One turn moves every row onto another: examples first, then more rows asked:
q239: -10  12   1 -11 -15 -22  -3   5 -11  -4 -20   1 -13  18 -17 -16  -8 -10 -16 -19  15   6  10
q966:   7   8  -4 -14  15  -8  -4  25   8 -22 -27  24 -35   2  -1  -6  34 -10  21   8  -3   6   3
q160:  -8  -7  17  -3  16  16 -18  37   0  -2   6  -8   5  12 -18 -35 -10   0  -8  -1  -2 -13  -7
q389: -15 -12  -4 -11  23  -2  10  28  -5  -2  10  16 -33 -14   6 -33  16 -16  10   2   8 -17   6
q432:   3  -5  -2  -1  10 -15  -2  -5  23   3   2  13  11   2   0 -18   3 -20  -3  -8 -22 -11  12
q141: -12   7 -12 -29  -9 -28   4  21  11  -2 -15   0 -36   3 -18 -20   9 -11 -23 -16  10   0  -2
q545:  27  -8   2 -12  -8  -2 -26   9   7  15 -23  17  -3  15 -18   3  13 -17  -4   9  -9   1 -12
q210:   9   0  23 -21  14  18 -27  39  -7  -6 -13   8 -15  -5 -22   2  14   8   1 -14  22  -3   2
q414:  -1 -32  -3   0  -4 -12  17  11  11  -1  -7  15  -2  19  -8 -30  24  11 -10   5  15   9  10
q70:   9   1  15  10 -27  11  -1  30  -4   2  11   7 -11  11   8 -21  20   3 -13 -23  -9 -11   5
q206:   9  -1  39 -15  12  11 -24  34   4   1 -17  11  -8 -15  -5 -11   3  20   2  -3  -6 -16  10
q939:  -8  23   1   0  -1  -4  -2  25  -5 -11 -13  -4 -28   6 -19 -24   9 -18 -32 -19  18   8  -7
q572:  10  -9   1 -27  -5   4  16  31  10 -31  21   2 -11  -9  -7 -24   8  -6  -5  -7   0  18  -8
q630:  10  -7  13  -7  19   4  -4  27   1 -25 -24  17 -28 -13  10 -21   6 -12  22  17 -12   6  -5
q398:  27 -19  10  -5  16  -4  -9  12  15  22 -25  22  -1 -10   1 -11  10 -10  -9  15  -5  -3 -11

q239 goes to -> q141
q210 goes to -> q545
q414 goes to -> q572
Now these:
q630 goes to -> q206
q389 goes to -> q160

One turn moves every row onto another: examples first, then more rows asked:
q219: -37  17   5  20   0  14   8  -9  16  13 -11   6 -11   6  20  40   3  21  -4 -36 -19 -12 -10 -12   1   2   7   1   5  -1  33
q360:   3  22  16  29 -19 -10   3  -9   6   2  -8  13  -2  15  -3   8  -1   5 -21 -19 -31  -6 -17   4  -7  33  37  19  -1  -6  12
q327: -27  14   8  14  -3 -16   8   4  16  19  18  15 -28  -2   9  -7   3  11   0  -7 -14 -21  -1  -6   7  22   3  22  -7 -15 -11
q403: -43   4  15  30 -11   5 -22 -11  10   9  -8   6 -17  15  31 -16 -10  22 -24 -21 -26  13 -17  -2 -35  15  20   1   6 -16   9
q959: -32  10  26  24 -12   3   9   8   8   5  -2  21 -19  14  21  -9  -5 -12  -4  -1 -24  16  -8  20   3  -5  12  18  -9 -22  -3
q967: -13   9  21  -7   5  -3   2  13  22  12 -31  11  -9  17  22 -12  23   3   2  -7 -26 -12 -37   7   0  -7   3  -2   4 -23  19
q992: -33   8   6  15 -30  -7 -13 -12  42  17 -16   7 -20  19   5  24  23 -22 -12   3 -29   3   1 -17  -1 -11  16  12  17 -10  17
q176: -45  19  10   4  -1 -18  -9   1  12  38 -14  14  -7  37  -2   1  10   4 -13 -27 -46 -10 -18   2 -12 -11  21   9   8  14   3
q898: -48  12  -1  27 -11 -17   6   0   4  -1 -12   9 -32   2  21   4  -5 -26  11 -21 -32  -3 -42 -21 -13   9  22  16  10 -11  -6
q741: -20  14  -1  30  -5  21  -2  -6   8   8 -13   8 -13   9  33   7   3  -2  25  -3 -25  -4 -10 -13 -10   4 -18  -4  25 -22  -1
q318: -46   8  -4  14  -5 -11   9  12   3  20   2  28 -25  31   7 -10 -12  -6  -2 -22 -21  -1   4 -24   9  -3  16  -3 -11 -23  11
q44: -21  12  -4  10  14  -3  23  -8  11   7 -11  10  -6   5  19  18   1 -15  -1 -20 -28  14 -17 -13   8  15  20   6   1   9 -22
q353: -21  14   1  29 -12  20 -11  -2  19  10  -8  -5  -8   7  15   8   7   7 -28 -13 -19  30 -22 -18 -33   6  21  -2  10 -14 -25
q913: -18  16  -7  13   2   7 -17  -6 -12  17 -11 -13 -18  10  18   4  23   5   2  -4 -41   3  -7   5   8 -15  19  29 -15  -7  23
q623:  -7  -4   7   7 -20  -7 -24  -9   8   2 -33  13  -7   2  21   4  15  -3  -6 -28 -27  -2   4 -16 -41   2   5  31  -2 -17  30
q607: -15  12  10  16  -1   6 -27 -18  17  16   1  -8 -17  21  12 -19  11  13 -22  -8 -27  13   4 -20 -11  26   7   3  12  -6 -11
q189: -15   8   3  -2  -2 -27 -26  -3  13  14 -12  -3  -9   8   6  -4   8 -19  -6 -26 -23  -6 -10 -11 -58   2   0  11   9  -5   3
q911: -14   5  -8  26 -33 -19 -13  12  15  -1  12   8  -3   4   6  18   3  18  -8 -15 -33 -21 -17 -16 -20 -16  15  15  -4  -3   5
q201: -42  33   1  10  11  -1  -1  -7  14  17   4  -7 -24   4  -6  14  11  -7  -5  -1  -7  -7 -41  -9 -22 -27   2  20   7  -9   6
q447:   2   9   4  -4 -12 -20  17  -6  14   8 -11  -2 -10   8  20 -12  16   5   3  -4 -22 -26 -23 -14   0   4   5   9  10 -26  33
q984:  -9  13   5  -9  24   5 -18  -4  -5  15 -29   7  -1  15   8   2  13   2  -5 -41 -20   2  -3 -14 -34  -3  -6  13  -7  -2  15
q98: -42  13 -17  32 -12  11 -13 -15  -5  24 -19  -9 -23  12  21  -2   4   2 -15 -15 -25  20 -11 -36 -25  15  32   6  17 -25  11
q971: -24  37 -15  12 -15  -3  -4  -4  20  14 -22   3 -25  -4   3  -2  14 -40  -7 -26 -30 -28 -11   9 -24  -1  23   2  -3 -16   4
q826: -16  -2  -4  -6  -1 -26   8  10  16  14 -15  17   7  24  11   0   4  -2  -3   0 -17 -19 -26  -6 -14  -8  16 -19  12 -28  23
q198: -30   8  -5  18   0   9 -19 -15  -1  13  -5  15 -12  20   1 -23  -2  26 -28  -5 -11  12 -11 -39 -24  -4  16  18  -1 -23   6
q259:  -7  43 -11  16   3  18   6   1  -1   5 -21  12  -1   3  -9  10   7 -22  -3 -31 -22 -28  -7  -4 -11  -5   9   2  -1 -10  -1
q71: -41  13   5  -1  -6   8   0 -32   0  22 -10  19 -37  31  14   9  12  -8  -1 -15 -17 -13 -31  -1 -24   3  11  -3   0 -42   6
q561:  -9  17   0  22   0  -6   9   9  -3  16  -8 -12 -22 -14  -8  11  19  12 -13 -24 -27  -7  -8 -25 -34   6  -4   5  12 -34  29
q934: -15  33  -9  24   1   5  -2  19  14   5 -18   3 -22   7  11 -21  -3   0 -13 -30 -30  15 -35 -12  -8  -7  30   6 -24  -5  18
q931: -23   5   7  18  -5  -9  11  16  17  26 -27  14  -4   7  -8  17  13   2 -28 -27 -36  12   2 -16 -37  -1   7 -13  18 -24  23
q498: -19  17  21   8   4   0  -1   6  14  28 -29  -3 -29  -4  -9   2  39  -5 -24 -11 -36  13 -12   2 -31   0   3  12   8 -33  17
q281: -28  19 -18  26  10 -19 -27  18  15  29 -22  18 -11  10 -12 -10   8  -5  -4   4 -28 -11 -13 -17  -6  22  35  13   5  -9   5
q482: -19  10 -11  -1 -18   0  22 -23  43  29  -9  29 -14   7  21  -2   8   7 -12  -8 -16  -1  -8 -25 -21 -12   0   7   3 -13  -8
q316: -31  21  11  18  -8  17  -8 -19   9  29 -18   7 -21  12   2  -1  19  25 -28 -24 -19   2 -23 -34 -21  26  20  25  15 -14 -13
q66: -32  -1  -4   8  -7  -1   2  -8  10   3 -24  36 -25   5   7  18  20  -7  -6 -11 -21  -3 -23 -30   9   9  31  33 -14 -21  -9
q352: -23  27 -12  21 -18   9   5  -1  19  15 -42  34  -3  -9   5   6  10 -15 -10 -25 -28 -31   2  -2 -16  -4  22  19  -1 -13  15

q826 goes to -> q352
q198 goes to -> q316
q623 goes to -> q561
Now these:
q44 goes to -> q959
q281 goes to -> q482
q992 goes to -> q911

One turn moves every row onto another: examples first, then more rows asked:
q713:  23   3  13 -22  -4  20  -5  -6  28   4   0   7   4 -22 -14  -1  -2 -11  -7
q323:   4   7  -8  33   8   2  -6 -10 -11  31  17 -11   8  10   8  -7  14  -3  -5
q749:  22   2  12 -24  -5  23  -3  -4  26   4   0   9   8 -19 -15  -2   0 -12  -5
q502:  11  14  -7  24  -4  -6  -3   1 -34   3   5 -31   2  -8  -2  -1  -1  -3   2
q3:  12   6  -4 -34  -4   0 -13  -8   2 -15   1 -29   5 -11   7  -1  22   9   2
q969:  15   2   2  19  14   9  -1  -7  43  -7   9   2   1 -12  -8  -8  -8   1  11
q45:  11   0   5  13   8  17   2   0  44 -10  10   5  13  -5  -8  -5   2  -1  18
q517:  10   3  -8 -39  -5   4  -7  -6  -2 -14   3 -25  11  -5   5  -3  23   7   5
q438:   7  12  -1  16 -13   4   1  10 -31   0   4 -28  20   1  -2   3  15  -4  11
q943:   4   9  -3  34   5   3 -10  -8  -7  29  15 -13   9   8  11  -3  21  -2  -4
q776:  25   3   8 -20   0  16  -4 -10  25   6   1   8  -2 -24 -16  -5 -10 -11 -10
q12:  14   7  -5 -30   0  -4 -15 -12   2 -14   1 -31  -2 -16   7  -3  17  10  -2
q115:  15   6 -11 -29   3  -8 -13 -16  -2 -12   3 -30  -7 -17   5  -6   8  10  -4
q356:  12   1 -21 -37   4  -4  -2 -15 -10  -9   7 -23  -2  -7   1 -12   2   6  -1
q181:   4   9  -5  34   7   1  -8  -9  -9  30  16 -12   7   8  10  -5  17  -2  -5
q299:   1   6  -6  29   4   7  -3  -5 -10  30  17  -9  16  15   8  -5  22  -4  -1
q75:   6  10  -8  15 -10   4   5   9 -36   2   6 -25  18   3  -4  -1   8  -5  11
q790:  10  -1 -20 -40   0   0   0 -11 -10 -10   7 -21   6  -3   0 -11   8   5   2
q761:  14   0  -4  18  16   8   3  -9  39  -5  12   4   0 -10 -10 -11 -16   0  10
q807:  23  -1   3 -25   0  19   2  -8  20   7   3  12   3 -18 -18  -7 -12 -13  -7
q139:  21  -1   5 -27  -3  22   3  -6  21   6   3  12   7 -16 -18  -6  -8 -14  -5
q214:   9  14   3  21 -12   2  -5   9 -28  -1   2 -31  16  -4   0   5  17  -3   9
q178:  10  -3   0   9   7  19   7   1  40  -8  11   8  17   0 -10  -8   0  -2  20
q506:   2   6 -10  30   7   3  -3  -8 -12  32  18  -9  11  12   8  -8  15  -4  -3
q431:  21   0   8 -26  -5  23   1  -4  24   5   2  11   9 -17 -17  -4  -3 -13  -4
q217:   2   7  -4  30   3   7  -6  -5  -8  29  16 -10  16  13  10  -3  25  -3   0
q326:  13  -3  -9  14  16  10   8  -7  35  -4  14   8   3  -5 -12 -14 -18  -2  12
q504:  24   1   5 -22   0  17  -1 -10  22   7   2  10  -1 -21 -17  -7 -13 -12  -9
q733:   9  -5  -6   8  10  18  11  -1  35  -6  14  11  15   2 -12 -11  -7  -3  19
q11:  14   2   6  17  10  13  -2  -3  46  -9   9   2   7 -10  -7  -5  -1   1  14
q892:  12  16  -1  26  -6  -5  -7   2 -29   1   3 -34   4 -10   0   2   6  -1   3
q673:  11  16   3  24  -9  -2  -8   6 -27  -1   2 -34   9  -8   1   5  13  -1   5
q400:  25   4  12 -19  -2  17  -6  -8  27   5   0   7   0 -24 -14  -3  -6 -11  -9
q540:  14   4 -17 -32   5  -8  -8 -17  -7 -10   5 -27  -7 -13   3 -10   2   8  -4
q377:  11  -5  -9  10  14  14  12  -4  33  -5  15  10   9   0 -13 -14 -15  -3  16
q936:   3   9  -2  32   4   5  -9  -6  -6  28  15 -12  13  10  11  -3  24  -2  -2
q284:   9   0 -14 -41  -3   4  -2  -7  -7 -12   6 -22  11  -2   2  -7  17   6   5
q332:   1   5  -9  29   5   6  -2  -6 -12  31  18  -8  14  15   8  -7  18  -4  -2
q897:   8   9 -12  16  -7   0   6   5 -39   4   7 -25  13   2  -5  -4   1  -6   8
q817:  10  11 -11  20  -4  -4   3   2 -37   4   7 -28   6  -3  -4  -4  -3  -4   4

q897 goes to -> q75
q181 goes to -> q323
Now these:
q139 goes to -> q431
q540 goes to -> q356
q761 goes to -> q326

